Each row is where one point has got to under a steady rotation. How many steps took it there?
The counts run from 0 to 66.
182; 130; 100; 99; 98; 114; 90; 158; 142; 88; 111; 148; 124; 126; 171; 71; 239; 129; 95; 79; 130; 86; 131; 144; 99; 67; 108; 100; 114; 125; 143; 155; 136; 117; 141; 108; 123
36
90; 170; 32; 109; 88; 134; 109; 193; 165; 106; 87; 128; 161; 140; 138; 105; 186; 128; 124; 143; 120; 145; 135; 134; 136; 45; 125; 86; 135; 86; 107; 125; 145; 83; 165; 73; 115
55
176; 97; 138; 90; 134; 114; 84; 114; 120; 93; 104; 117; 97; 173; 129; 95; 163; 159; 132; 76; 144; 104; 174; 163; 30; 128; 72; 171; 153; 112; 135; 139; 123; 159; 152; 176; 148
9
105; 177; 161; 143; 79; 121; 66; 123; 157; 125; 147; 72; 131; 130; 197; 84; 153; 116; 61; 114; 144; 122; 69; 160; 125; 88; 131; 61; 144; 118; 162; 108; 182; 118; 106; 115; 105
5
97; 145; 63; 122; 102; 166; 111; 193; 156; 118; 88; 105; 161; 142; 110; 109; 191; 122; 180; 115; 130; 127; 141; 149; 114; 65; 102; 56; 122; 107; 82; 129; 107; 97; 159; 126; 123
56
91; 159; 148; 96; 127; 172; 139; 138; 116; 94; 97; 158; 115; 160; 128; 89; 99; 161; 161; 133; 130; 162; 183; 161; 66; 78; 98; 190; 57; 129; 144; 95; 103; 105; 151; 169; 142
40
86; 201; 88; 100; 90; 146; 124; 159; 125; 102; 109; 141; 137; 136; 175; 85; 207; 118; 94; 179; 128; 147; 129; 115; 147; 42; 135; 115; 115; 78; 135; 98; 149; 85; 147; 89; 115
54
101; 124; 63; 119; 140; 167; 122; 203; 151; 111; 84; 118; 130; 142; 101; 101; 162; 146; 200; 129; 117; 120; 156; 146; 131; 63; 89; 62; 132; 95; 80; 139; 109; 107; 177; 133; 105
57
116; 208; 166; 96; 95; 150; 169; 153; 103; 87; 111; 199; 109; 113; 165; 68; 154; 122; 98; 148; 155; 146; 130; 144; 87; 66; 128; 183; 56; 132; 167; 64; 153; 121; 117; 107; 133
52
106; 124; 121; 110; 146; 165; 129; 191; 141; 136; 84; 106; 111; 130; 87; 129; 99; 162; 199; 112; 115; 130; 165; 177; 106; 85; 95; 83; 103; 117; 83; 167; 87; 102; 148; 185; 121
58
141; 149; 163; 149; 149; 158; 156; 209; 148; 134; 105; 143; 118; 127; 99; 100; 59; 169; 178; 81; 119; 126; 161; 173; 122; 88; 104; 91; 76; 134; 89; 161; 130; 112; 152; 197; 137
59
177; 102; 173; 105; 151; 130; 158; 209; 121; 114; 113; 185; 96; 139; 137; 109; 96; 172; 151; 73; 132; 107; 182; 189; 104; 85; 116; 156; 80; 138; 123; 163; 84; 130; 124; 181; 162
49
110; 129; 166; 78; 120; 152; 131; 105; 112; 89; 97; 153; 102; 158; 128; 108; 115; 149; 143; 139; 139; 155; 172; 159; 36; 132; 92; 192; 99; 125; 151; 90; 137; 166; 130; 201; 153
11
120; 145; 105; 121; 100; 154; 65; 151; 188; 94; 99; 79; 150; 148; 144; 97; 163; 144; 139; 83; 113; 116; 90; 183; 83; 77; 95; 14; 164; 114; 106; 137; 123; 136; 158; 146; 104
17
80; 119; 69; 87; 116; 173; 70; 140; 152; 81; 93; 123; 138; 168; 100; 130; 140; 162; 198; 107; 144; 130; 156; 160; 74; 69; 70; 89; 124; 95; 98; 120; 105; 117; 152; 157; 122
28
164; 175; 87; 102; 121; 67; 115; 191; 135; 112; 114; 155; 138; 126; 150; 63; 221; 114; 106; 127; 113; 90; 158; 128; 144; 41; 106; 133; 100; 108; 127; 162; 122; 104; 146; 52; 123
65
142; 119; 128; 63; 133; 128; 109; 103; 117; 104; 105; 162; 96; 182; 140; 94; 99; 177; 160; 92; 129; 108; 164; 155; 29; 144; 69; 196; 116; 121; 152; 92; 121; 140; 129; 210; 174
10
69; 125; 172; 132; 132; 184; 131; 161; 157; 117; 101; 94; 103; 140; 108; 120; 74; 163; 178; 97; 138; 138; 160; 170; 75; 87; 86; 85; 79; 122; 116; 123; 121; 124; 142; 218; 156
30
112; 204; 141; 104; 79; 95; 100; 106; 135; 69; 113; 152; 139; 98; 195; 61; 173; 126; 65; 141; 145; 132; 114; 146; 92; 68; 113; 150; 122; 100; 171; 57; 164; 129; 118; 110; 145
24
48; 206; 154; 128; 106; 171; 152; 142; 134; 101; 92; 119; 126; 96; 138; 83; 89; 111; 140; 164; 133; 180; 147; 139; 101; 87; 142; 142; 83; 101; 141; 55; 160; 103; 129; 166; 150
42
78; 135; 202; 127; 119; 186; 124; 184; 152; 114; 109; 115; 102; 123; 131; 125; 57; 172; 148; 121; 156; 143; 132; 174; 85; 105; 116; 115; 80; 154; 125; 83; 132; 114; 134; 214; 120
31
84; 209; 210; 170; 110; 154; 123; 157; 135; 97; 136; 123; 89; 78; 176; 86; 63; 154; 104; 107; 163; 168; 87; 158; 105; 91; 132; 122; 88; 126; 145; 110; 164; 127; 139; 183; 124
32
92; 165; 75; 124; 81; 155; 33; 144; 163; 112; 109; 72; 133; 128; 148; 109; 176; 129; 107; 118; 133; 115; 76; 166; 97; 69; 112; 54; 146; 69; 106; 121; 157; 118; 158; 135; 98
16
134; 103; 110; 119; 138; 148; 68; 186; 170; 86; 99; 83; 119; 146; 144; 114; 123; 185; 148; 60; 144; 95; 107; 192; 86; 87; 63; 60; 142; 111; 96; 153; 106; 135; 149; 179; 131
18
175; 124; 110; 95; 107; 93; 54; 128; 154; 84; 116; 95; 117; 152; 181; 103; 181; 146; 112; 77; 134; 86; 92; 165; 89; 112; 83; 107; 154; 137; 139; 164; 122; 149; 133; 110; 121
7
135; 219; 174; 142; 101; 112; 95; 173; 154; 93; 151; 123; 130; 101; 200; 72; 141; 148; 35; 96; 162; 122; 83; 145; 118; 61; 158; 74; 94; 135; 163; 132; 162; 108; 105; 108; 118
34
52; 212; 130; 145; 120; 158; 127; 157; 179; 106; 119; 125; 127; 105; 167; 105; 117; 113; 98; 164; 128; 172; 94; 153; 137; 53; 140; 80; 100; 105; 124; 53; 164; 94; 143; 131; 122
43
111; 171; 221; 155; 124; 148; 175; 185; 135; 132; 128; 135; 93; 89; 149; 99; 78; 142; 116; 103; 133; 153; 126; 161; 143; 66; 164; 142; 55; 158; 127; 127; 159; 120; 109; 155; 125
61
153; 151; 144; 134; 82; 109; 58; 110; 162; 107; 151; 78; 139; 132; 176; 99; 182; 146; 94; 94; 146; 101; 60; 155; 118; 107; 96; 83; 159; 127; 137; 138; 163; 145; 121; 134; 108
6
95; 179; 104; 124; 80; 146; 75; 183; 168; 93; 117; 95; 136; 101; 158; 89; 161; 131; 118; 102; 140; 136; 84; 166; 128; 31; 116; 24; 117; 100; 107; 149; 144; 108; 146; 111; 108
45
78; 167; 145; 84; 101; 180; 120; 84; 106; 118; 116; 142; 120; 141; 153; 96; 95; 144; 105; 144; 148; 161; 152; 146; 53; 111; 109; 168; 104; 108; 163; 42; 142; 130; 133; 193; 139
12
104; 186; 98; 87; 71; 137; 108; 129; 140; 72; 93; 147; 136; 142; 177; 69; 212; 125; 78; 153; 144; 128; 127; 130; 72; 73; 110; 137; 137; 106; 178; 72; 152; 107; 149; 102; 133
25
100; 114; 104; 75; 128; 168; 73; 92; 116; 100; 81; 122; 108; 155; 103; 136; 102; 161; 194; 119; 136; 126; 172; 148; 45; 144; 78; 133; 123; 108; 115; 100; 110; 142; 160; 194; 124
0
144; 206; 180; 144; 128; 83; 146; 193; 127; 121; 139; 149; 150; 69; 201; 72; 162; 110; 76; 107; 133; 138; 107; 148; 154; 35; 176; 130; 100; 113; 142; 121; 156; 91; 81; 83; 107
63
145; 218; 202; 150; 104; 132; 151; 187; 127; 113; 149; 142; 118; 84; 174; 83; 118; 137; 85; 112; 138; 140; 118; 142; 156; 59; 164; 132; 64; 135; 138; 142; 169; 110; 90; 128; 115
62
57; 197; 117; 118; 92; 148; 83; 110; 141; 91; 130; 114; 140; 116; 142; 98; 138; 112; 104; 162; 156; 165; 105; 143; 85; 104; 134; 102; 135; 98; 163; 63; 176; 124; 123; 131; 107
14
72; 133; 148; 119; 107; 171; 94; 99; 124; 124; 107; 108; 129; 145; 115; 128; 59; 146; 170; 123; 111; 153; 132; 169; 51; 163; 103; 128; 102; 129; 127; 86; 125; 139; 144; 238; 138
1
75; 185; 102; 115; 76; 173; 64; 124; 170; 93; 96; 99; 145; 115; 149; 97; 167; 130; 98; 159; 137; 170; 85; 148; 106; 83; 108; 57; 148; 108; 146; 78; 171; 113; 158; 118; 100
15
116; 182; 208; 96; 113; 134; 129; 143; 85; 95; 111; 145; 90; 108; 192; 72; 101; 144; 97; 90; 148; 123; 140; 168; 75; 111; 132; 180; 98; 166; 173; 70; 150; 143; 115; 164; 131
22
156; 175; 126; 128; 79; 104; 96; 176; 166; 77; 127; 104; 127; 128; 182; 64; 195; 136; 81; 93; 147; 105; 95; 154; 107; 63; 116; 111; 135; 115; 153; 142; 149; 109; 112; 72; 122
35
152; 149; 115; 132; 120; 133; 96; 225; 176; 108; 134; 91; 133; 132; 167; 91; 171; 159; 118; 60; 118; 97; 104; 192; 132; 52; 91; 52; 132; 111; 92; 168; 100; 85; 143; 130; 95
46
154; 159; 196; 117; 143; 118; 153; 188; 132; 120; 116; 201; 92; 121; 170; 81; 87; 153; 137; 100; 150; 110; 171; 177; 83; 74; 151; 201; 58; 141; 138; 124; 139; 126; 107; 164; 176
50
163; 106; 153; 96; 118; 136; 117; 146; 126; 87; 96; 94; 105; 137; 129; 116; 106; 172; 143; 54; 127; 101; 133; 195; 65; 119; 66; 98; 127; 130; 107; 158; 95; 127; 147; 208; 129
19
68; 179; 140; 125; 120; 176; 136; 144; 119; 104; 108; 130; 120; 110; 147; 98; 83; 140; 142; 148; 130; 160; 182; 129; 76; 82; 126; 160; 60; 108; 135; 58; 129; 108; 148; 179; 147
41
161; 198; 133; 116; 93; 93; 154; 217; 123; 95; 130; 134; 122; 117; 186; 82; 235; 124; 72; 122; 133; 106; 125; 123; 145; 51; 140; 135; 119; 132; 141; 143; 131; 105; 118; 65; 122
64
142; 118; 136; 51; 147; 155; 137; 175; 104; 100; 80; 198; 111; 152; 104; 96; 134; 161; 197; 121; 146; 118; 186; 142; 62; 89; 93; 191; 86; 107; 133; 123; 93; 106; 136; 160; 155
39
92; 160; 167; 144; 139; 178; 110; 111; 125; 133; 127; 81; 102; 135; 129; 129; 37; 148; 130; 121; 147; 174; 129; 145; 85; 136; 120; 125; 122; 132; 141; 74; 163; 146; 159; 218; 128
2
50; 207; 124; 154; 85; 163; 102; 190; 151; 112; 134; 99; 141; 102; 177; 91; 128; 119; 116; 132; 134; 164; 98; 148; 135; 68; 110; 47; 121; 96; 124; 113; 153; 100; 140; 126; 104
44
106; 195; 184; 107; 116; 125; 119; 132; 125; 84; 163; 157; 86; 109; 189; 72; 135; 152; 74; 120; 153; 126; 132; 138; 82; 85; 133; 177; 97; 127; 169; 66; 166; 114; 104; 146; 127
23
84; 161; 182; 153; 98; 177; 73; 101; 151; 112; 141; 103; 107; 106; 150; 106; 61; 126; 93; 119; 149; 182; 88; 159; 95; 138; 136; 91; 136; 133; 156; 74; 176; 152; 141; 204; 117
3
114; 143; 207; 111; 123; 128; 127; 163; 117; 101; 132; 133; 88; 137; 153; 87; 91; 181; 135; 52; 167; 116; 137; 186; 48; 112; 110; 179; 74; 138; 145; 105; 124; 149; 118; 197; 140
21
90; 117; 102; 84; 118; 175; 95; 163; 127; 123; 95; 116; 145; 155; 110; 94; 85; 171; 187; 113; 110; 149; 169; 181; 53; 92; 78; 110; 116; 99; 117; 124; 100; 116; 153; 190; 148
29
104; 202; 185; 158; 96; 144; 68; 125; 144; 119; 155; 65; 115; 101; 170; 93; 75; 150; 75; 108; 136; 152; 80; 169; 88; 128; 140; 77; 134; 134; 147; 92; 164; 143; 91; 156; 112
4
85; 207; 156; 94; 100; 145; 133; 149; 129; 124; 111; 154; 137; 114; 166; 59; 181; 110; 103; 182; 143; 137; 141; 125; 108; 49; 145; 163; 81; 116; 161; 72; 174; 108; 125; 98; 147
53
187; 129; 121; 102; 144; 141; 132; 218; 144; 127; 115; 146; 125; 148; 146; 84; 154; 163; 163; 57; 122; 61; 149; 175; 84; 65; 79; 118; 109; 136; 100; 176; 93; 117; 108; 166; 164
48
113; 159; 60; 91; 97; 128; 76; 137; 147; 84; 94; 124; 141; 155; 146; 86; 229; 118; 139; 143; 142; 132; 160; 126; 77; 65; 93; 104; 147; 102; 137; 115; 129; 106; 158; 89; 139
26
106; 129; 72; 76; 102; 144; 84; 152; 148; 75; 67; 116; 137; 176; 126; 106; 192; 140; 160; 129; 139; 106; 130; 143; 82; 53; 79; 91; 147; 96; 104; 119; 87; 114; 182; 130; 121
27
114; 203; 206; 143; 91; 129; 108; 159; 133; 94; 155; 104; 106; 95; 186; 72; 89; 138; 82; 99; 142; 158; 76; 163; 117; 72; 149; 102; 118; 114; 164; 113; 152; 102; 93; 146; 128
33
168; 114; 92; 76; 136; 107; 132; 191; 112; 110; 74; 183; 152; 148; 116; 102; 215; 128; 158; 120; 109; 93; 151; 155; 130; 69; 108; 143; 101; 112; 105; 156; 119; 108; 156; 86; 142
66
131; 155; 181; 146; 150; 151; 176; 190; 145; 133; 133; 144; 114; 112; 137; 78; 68; 145; 145; 94; 134; 122; 147; 179; 108; 91; 138; 126; 59; 147; 109; 126; 148; 100; 152; 195; 147
60
60; 194; 139; 105; 95; 164; 114; 90; 126; 98; 116; 141; 120; 109; 163; 103; 113; 114; 116; 177; 155; 174; 129; 125; 75; 99; 130; 154; 108; 105; 176; 18; 160; 116; 117; 178; 119
13
171; 101; 122; 93; 124; 94; 79; 128; 123; 98; 109; 123; 120; 159; 144; 68; 207; 171; 129; 54; 138; 66; 135; 175; 76; 117; 63; 116; 150; 105; 142; 161; 97; 156; 136; 135; 134
8
126; 193; 182; 99; 131; 123; 157; 163; 105; 111; 120; 197; 85; 106; 163; 80; 107; 140; 124; 132; 154; 133; 175; 165; 86; 91; 125; 200; 52; 144; 169; 100; 124; 108; 112; 164; 139
51
172; 120; 192; 142; 143; 136; 124; 156; 140; 102; 114; 140; 100; 144; 146; 96; 84; 185; 129; 40; 154; 86; 123; 188; 83; 118; 77; 138; 89; 145; 148; 148; 116; 141; 125; 219; 144
20
163; 115; 87; 79; 112; 118; 106; 154; 122; 80; 75; 150; 132; 164; 166; 107; 214; 159; 131; 100; 133; 80; 155; 161; 70; 85; 57; 130; 118; 110; 124; 146; 121; 115; 151; 126; 133
37
172; 118; 127; 100; 122; 118; 101; 203; 154; 102; 94; 125; 114; 145; 138; 73; 162; 179; 140; 67; 115; 87; 118; 178; 114; 54; 88; 48; 120; 108; 84; 175; 96; 110; 139; 121; 130
47
146; 115; 73; 76; 137; 124; 121; 171; 119; 83; 66; 163; 131; 166; 117; 86; 173; 187; 160; 82; 143; 100; 197; 163; 82; 86; 77; 153; 86; 110; 120; 124; 89; 124; 159; 152; 128
38
